128 stands for zero in the data rows.
Here are some points, one per row:
[125 105 107 121 133 140 104 117 124 164 115 159 128 111 144 129 122 144
 160 137  86 109 140 117 160 155 126 114 141  84 160 143 145 118 140 141
 132 116 103 194 129 128 112 162 121 168 123]
[126 157 167 117 161  95  91 124 118 134 125 110 140  96  97 101 167 121
 120 160 118  95 110 141 135 110 126 140 117 170 120  99 168 153 119 107
 155 149 128 140 122 141 128 159 131 139 143]
[163 136 178 137 110  95 147 125 145 107 122 113 113 101 155 128 129 112
 119 137 109  90 123 123 109 154 127 133 125 131  97 115  82 114 160  95
 110 132  94 173 110 132 148 139  97  90 108]
[107 129 122 135  97 136 131 105 135 131 131 142 154 158  44 122 161 120
 129  90  95  94 161 132 113 130 143 147 106 165 137 147 135 123 127 130
 135 120 130 138 146 123 104 173 118 104 127]
[ 89 144 141 111 123 106 138 128 144  68 155 150 103 118 102 148 129 146
 121 149 138 143 113 123 138 131 112 138 176 134 131 136 168 130 125 127
 148 122 119 143 162 137 126  95 119  77 122]
[164 111 122  98  97 115 158 143 101  83 122 128 182 152 135 125 107 123
 120 109 107 152 147 117 128 126 103 129 134 138 123  90 134 168 179 115
 144 130 129 131 112 169 161 101 110 121 142]
[142 151  99 101  86 100 111 132 125 124 145 100 129 128 101 112  74  84
 104 138 144 101 155 125  89 168 133 114 130 133 121 144 132  90 153 145
 114 144 102 126 116 112  96  95 124 156 118]
[148 116 130 112 101 116 132 123  85 146 119 126  98  91 138 147 133 178
 156 156 172 130 137 147 120 152 154 122 131 111 157 110 136 183 134 121
 101 147 120 106 110  39 116 145 121  95 134]
[ 90 151 160 124 128 143 138 140 145 160 122 129 178  77 139 119 135  87
 105 125 126 131 131 126  98 111 124  71 159 127 127 125 100 146 173 113
 144  61 127 101 159 127  93 123 149 133 107]
[179 176 163 106 139 136 137 141 140 121  98 140 139 147 104 121 130 114
 145 145 111 155 132 190 149 163 103  85 143 132 131 158 155 154 179 151
  66 128  96 136  97 122 101 130 144 159 160]
[139 139 107 100  93 117 152 114 148 139 118 120 112 148 164  66 107 139
 150 130  95 101 144 147 177 121 130 168 130 103 115 153 137 115 144 126
 144 137 116  83 120 138 152 182 167 125 108]
[153 105 147 122 163 163 106  96 135 156 125 100 140 144 139 152 122 150
  90  74 140 136 130 137 125 173 132 140  36 126 132 118 134 166  88 127
 130  97 117 160  93 160 129 106 149  81 111]
[115 188 100 107 130 155 146 108 122 124 169  98 154  99 151 140 132 128
 169 120 104 110 117 167  95 126 162 147 131  75 100 134 146 124 109 147
 132 141 148 123 112 187 114 130  98 183 120]
[120 130 156 135 194 102 121 157  82 123 127 167 145 131  77 107  91 184
 123  89 118 120 130 130 123  83 140 152 140 105 129 111 130  93 129 118
  66 109 133 138 141 125  91 127 122  95 151]
[118 129 176  72 122 103 139 108 138 167 131 170 126 139 125 138 148 127
 162 147 111 153 152 105 106 152 153  87 140 147  89 132 116 124 170 135
 128 141 155  70 111 127 118  65 111 117 130]
[150 104 152 103 105 128 167 137 117 108 114 130 136 138 128 137 155  99
 155  59  94 133 129 148  91 124 119  84 143 155 114 155 134 128 130 114
 156 112 111  72 128  73  92 120 196 149 106]
[127 155 122 138 155 116 140 119 110 109 140 119 161 132 112 133 143 115
  94 145 126 156 130 119  76 169  98 127 146 106 124  99 154 118  63 134
 135 105 135 150 124  87 144 175 160 142 146]
[122 107 184 129 125 132 109  88 163 140  78 164 142 131 143 103  77 110
 135 167 157 144 152 126 116 111 149 139 127 144 122  85  94 122  69 152
 159 142  71 126 164 143 155 122 130 145 132]
[117  89 157 117  97 168 108 138 116 145 119 122  81 139 108 140 144 129
 143 139 134 126 134  91  85  82 111 141 155 137 122  99 142 128 148 177
  92 131 150 142  55 161 135 152 134 172 106]
[157  85 131 191 117 167 162 108 112 157 158  81 158 117 109 103 143 161
 164 174 156 111 169 130 144 158 128 141 161 108 117 171 161 141 112 108
 132 145 127 139 154 156 142  85 146  96  89]
[152 102  99 140 149 103 120 128 141 130 156 120 135 119 133 129 106 151
 146  96 138 158 121 124 140  91 129  90 135 118  98 110 108 132 138 191
 174 138 106 144 147 123  45 148 134 114 120]
[137 125 121 103  99 121 110 107 140 147 147 116 106 123 132 121 122 171
 106  86 161 128 112 147 143 114 134 136 160 167 127  93 130 135 133 122
  70 110 111  92 182 153 124 137 101 155  97]
[121 158 109 112 154 150  88 131 110 112 124 130 118 121 102 103 128 142
  88 128 168 109 158 114 141  97 123  73 147 134  78 151 118 154 154 110
 143 134 157 124 134 121 173 132 139 130 135]
[121 105 122  92 187 120 173 155 113 116 116 100 141 131 150 105 121  87
 173 140 144 179 129 154  99 111 149 145 123 136 128 140 148 150 132  77
 153 132 148 126 127  94 148 142 106 177 141]
[172 119 112 140 121 130 146 112 153  92 129 142  95 134 117 134 127 128
  90 168 139 160 131 104  99 122 155 141 113  99  98 123  79 159 102 125
 127 139 141 139 142 150  83 162 127 128 170]
[100 110 126 126 125 161 136  96 164 118 143 108 128 132 135 122 123 162
 116 152  99 107 117 141 168 156 157 144 138 176  93 150 129 120 136 105
 148 152 178 162 121 118  96 140 133 176 130]
[111 137 154 143 103 147 115 127 107 124 109 103 111 108 101 167 131 106
 140 117 118 152  95 128 198 133  99 135 106 114 117 111 149 121  94 134
 168 108 123 110 108 134 116 103  98 141 162]
[113 128 109 141 138 147 138 118  93 114 106 147 156 155 132 129 110 154
 132 132 154 146 130 165 119 116 157 176 140 150 141 120  90 107 114 169
 116 121  99 121 112 128 118  89 156 161 117]
[109 126 100 123 118 120 137 139 131 162 183 151 114 169 122 118  91 116
 148 120  99 120 117 103 107 115  97  85 140 146 167 117 101 181  75  85
  80 127 122 130 102 149 134 135 129 127 130]
[125 134  89 115 130 146 157 147 187 131 114 131 155 115 115 133 135 116
 131 149 123 152 131  83 153 149 115 156  73 149 103 121 131 141 148 151
  76 147 134  81 143 113 131 142 124 148 156]
[161 122 172 140 111 149 121 139  96 100 131 128 117 156 106 156 141 121
 155 124 150  86 143 127 149 100 139 102 119  96 114 110 134 138 102 163
 120 164 132 122 163 118 167 114 125  94 141]
[ 85  85 127 118 134 112 135 143 105 120 160 171 100 102  94  91 123 119
 137 116 151 109 127 162 141 169 116 108  75  73 135 102 124 117 153  97
 115 118 158 137 149 165 156 106 174 152 146]
[136 119 112 129 138 199 136 136  79 131 147 151 108 121 143 119 142 118
  63 115 100 142 125 100 141 143 183 104 123 115 122  78 145  79 121 106
 117 121  99 132 149 105 123 129 120 115 149]
[135 121 103 128 154 104 196 121 129 115  67 129  93 147  98 137 135 155
 137 138 113 134 123 145  89 140 134  67  97 141 152 117  95 119 139 134
 146  99 166 116 141 161 119 124  97 142 117]
[ 84  92 110 139 126 116 133 120 155 145  97 107 117 112  96 119  88 126
 142 120  98 129  88 131 125 156 107 114 106 115 106 118 152 108 113 175
 144 167  96 146 131  63 162 119  87 129 104]
[147 129 110 147 106 154 110 136 105  99 148 119 126  86 123 133 105 109
 127 145  88 130 112  87 157 131 129 126 104 141 137 117 130 151 109 134
 109 123 172 111 128 140 141 169 156 105 105]
[132 163 169 133 134 123  89 129 132 147 167 123 133 142 116 103 142 141
 131 123 112 160  97 132  89 109 178 146 109 111 152 100 139 105 113 117
 131 124 150  86 118  95 140 130 152 106  83]
[ 95 135 121 125 140 121 146 140 194 110 123  85  81 177 141  98 148 107
 112 103 153 109 124 100 148 119 167 115 144 107 178 137 153 144 116 151
 133 155 125 141 101 126 108 107 181 117 133]
[151 153 144 128 167 116 136 151 131 149 149  69 124 169 153 119 103 133
 160 159  69  93  77 130 168 107 121 130 134 123 109 131 114 106 120 135
 139  96 135 137 135 131 130 121 127 135 146]
[123  74 129 102 123 148  95 146 115 122 137 124 137 134 133 149 139 154
  66 143 123  71 126 156 133 138 103 121 141 140 118 152 117 127  86 111
 143 125 116  86 153 134 107 129  96 141 130]
[151 145 152 140 158 106 148 106 133 141 115 129  82 120 140 118 137 127
  98 127  88 136 157 154 139 129 127 150 136 142 152 151 123 133 110 136
 123 124 124 113 137 151 154 109 143 137 146]
[103 149 132  99 157 130 120 111  92 160 108  90 110 164 141 152 136  83
 136 152 157 124 139 107 140 107  91 132  84 130 103 158  73 116 139 105
 106 136 109 144 148 140 113 136 126 123 105]
[123 111  97 148 157 152 128 134 145 149 130  85 123 118 100 146 100 129
 108 138 106 141  88 140 113 127 134 152 173 127 122 128 138 172 166 107
 114 138 101 101 123 127 140  96 144  91 154]
[171 118  83 160 134 128 103 120 101 162  74 116 109 132 133 117 131  72
 131 103 150 121  81 156 137 140 149 106 172 136 147 138 126 108 120 136
 104 107 158 136 145 137 161 147 110 120 130]
[135 117 111 136  99  97 120 183 143 121  64 140 141 103 147 153 138 132
 126 119 107 125 106 143 136 103 165 125 135 131 105 120 129  86 108  58
 123 162 140 148  74 144 127 100 158 122 133]
[130 102 128 134 121 118 133 152 122 146 142 128 108 136  95 144 114  95
  93 129 123 140 130 148 141 145 170 146 137  87 130 147 123 130 135 135
 141 156 148 138 166 149 136 158 115 129  87]
[159 123 139 112 125 178 165 112 172 118 144 146  91 118 123 134 110 131
 130 130 135 113 160 152 126  87  81 147 131 102 166 103 148  83 130  90
 146 135 113 156 121 121 146 169 121 106 143]
[125 114 152 151  98 109 104 121 158 108 145 122 150 146 144  97 130 124
 169 134 178 132  97 134 155 155 152 115 106 121 158 122 134 131 130 107
 121  54 110 113  93 139 110 161  98 116 184]
[ 88 120 168 114 131 151 106 127 148 108 126 117 145 109 150 160  93 129
 123  84 123 127 122 108  89 101 165 117 115 125 122 200 154 141 126 131
  87 144 158 139 149 133 146 149 105 121 170]
[112 112 150 188 130 159  97 160 116  99 127 115 138 139 119 136 132 146
 146  96 141 149 176  85 132 152 120 150 157 132 152 147 120 109 122  90
 113 120 118  99 154 133 142 123 101 148 121]
[115 149 131 137 150 145  90 118 106  78 125 151 118 158 188 118  62 139
 137 121 123 122 130 102  98 169  93 101 112 142 138 106 153 158 165 138
 155 153 130 124 146 129 117 139 115 117 106]
[108 139 129 117 140 140 167 115 150 150 100 113 181 111 156 148 143 156
 158 147 132  92  77 146 138 135 110 127 139 159 170 120 106 113 144 145
 122 157 158 165 135 128 137 138 161 107 141]
[109 120 155 196 124  87 147  79 118 132 130  98 153  88 129 161 108 130
  77 122 140 109 173 112 165  96 123 109 110  97 174 117 123 150 140 122
 108 134 128 122 112 120 116 138 144 152 112]
[142 139 127 140 129 115 127 160 138 151 126 133 107 133 133 157  84 182
 112 126 136 160 177 128 136 123 145 110 128 166 107 134 143 125 108 162
 154  57 162 150 101 118 156 131 130 118 121]
[153 113 105 152 131 101 116 113 115 117 160 144 113 100 127 132 163 151
 134 161 135 125 119 101  96  97 140 112  71 158 191 152 182  90 142 142
 132 120  85  98 148 153 144 108 116 132 132]
[127 125 110  83 136  93  94  91 146 119 148 105 153 122 161 143 182 137
 134 100 101 139 165 133 144 138 110 132 165 109 137  99 111 125  97 141
 111 137 145 131 143 124 178 111 130 151 155]
[119 122 120 131 151 128  92 191 160 101 112 125 125 125 141 157 161 147
 142 162 117 136 131 123 114 164  98 147 149  92 142 141  81 102 127 127
 122 134 109  95 142 130 134 139 147 121 108]
[130 183 115 185 100 145 123 111 135 154 102 130 122 151 126  85 123 175
 105 126 137 140 120 107 115 121  90 141 119  80 125 108 119  93 126 102
 157 148 157 111 141 132 140 116  95 108 160]
[128 132 118  81 114 124 119 162 128 120 137 132 161 190 134 169 118  75
 121 149 141 141 142 161 142  97 149 136 133 156 184 102 131 107 177 120
 132 117 142 123 140 106 122  96 122 143 107]
[142 115 151 134 158  89 151 109 126 149 146 202 157 145 156 153 103  76
  98 115 158 115  86 119 113 137  90 144 161 133 123 162 137 135 138 146
 154 159 157  88  76 112 122 118 103 161 157]
Along one direction, these points spread out more than along any other. Take the direction at right angles to it along which they spread out most. Then take the direction at right angles to both along which they spread out most. Go by this last direction. For each point below, how far along it does it lie, from 0 to 99? The average is 50, and the first point in the table lies past the average. One standard deviation of the points above along it is 16.
[ 99 138 147 148  86 120 157 176 115 136 135 127 139 136 179  98 163 147
 119 124 133 155  89 154 148 121  90 136 107 141  96 155 139 130 132 168
 121 156  95 161 157 139 167 166 158 146 120] 49
[ 97 153 123 125 125 128 175 145  94 121  85 111 132 121 151 109 137 141
  92 144 141  89 142 111 149 158 137 119 138 135 152 111 133 113  87 156
 137 162 131 117  94 149 114 146  86 107 105] 58
[102 117 123 153 142  98 132 129 136 104 115 139  96 143 135 120 145  97
 150 114 146 114 141 119 138 135  93 177 146 143  89 104 148 149 143 142
 110  91 167 113 138 104 109 105 114 138  73] 45
[107 154  87 137 144 118 129 124  90 158 127 170 117 100 106 164 148 125
 158  81 144 137 170  74 134 126 170 129 143 149 125 110 140 147 130 103
 143 125  71 142 138 155 123 152 128  88 156] 48
[156 114 162  69 130 134 118 121  97 130 132  98 102  89 116  91 126 146
 127  92 145 132  94  56 124 149 124 174 133 141 163 140  96 117 146 147
 167 120 123 145 135 125 113 120 143 135 141] 54
[ 87  92 110 108 111 115  93 121 103 125 102 157 128 146 141  83 156 102
 115 163  90 179 161 163 112  98 115 148 133 103 136 166 123 160 149 173
 137 110 135 127 101 134 104 118  98  80 155] 57
[ 97 130 102 172 105 127 137 103 101 141 171 105 121 157 143 163 152 120
 143 142 139 117 131 158 116 129 141 154 116 136  84 124  91  97 172 128
 155 117 120 129 116 123 154 147 156 124 189] 47
[152 168 127 125  98 106 110 139 151 150 132 147 145 161  95 171 145 169
 122 120 148 130  85 111 125 154 121 142 110  88 137 140 129 146 128 114
 149 149 112 155 127 139 132 140 149 157  95] 54
[141 138 109 102 109 121 106 115 124 120 144 131 139 106 128 141  69 116
 152 139 173 170 127 139 137 124  95 117 120 145 119 149 122  72  76 131
 116 137 162 122 120 135 110 118 167  76 121] 58
[148 108 112 179 162 160  98 167 165 130 194 137 118  83 102 100 172 122
 130  97 158 127 157 158 142 123 121 104 126 185 148 119  74 108 117 125
 133 170 126 136  86 120 137 116  86 107 110] 38
[153 127  93 110 140 133 138 114 162 101 119 146 183 116 110 111 141 138
 138 128 147 106 111  98 138  98 130 135 120  88  98 156 129 127 110 130
 116  78  96 146  82 103 167 127 115 139  95] 54
[107 149 112 135 114 143 125  55 118  76 135 156  97 117 159 142 163 111
 110 151  87 150  84 138 148 103 128 111 125 129 108 163 113 140 138  87
 127 122 127 151 130 103 126 111 124 140  76] 46
[145 178 121 128  95 132 136 180 131 146 127 168 132 108 141 117 113  84
 150 126 108 104 139 151 116 104 133 158 114 161 134 156 106 189 120 143
 153 105 136 151 151  90 117  75 116 147 142] 52
[150 114 113 143 133 119 112 138 147 162 109 138 121 129 166 126 165 127
 123 144 143 108 152 106  94 109 108 133 108 116  95  97 187 139 123 108
 108 125 138 147 154 122  87  90 139 127 132] 51
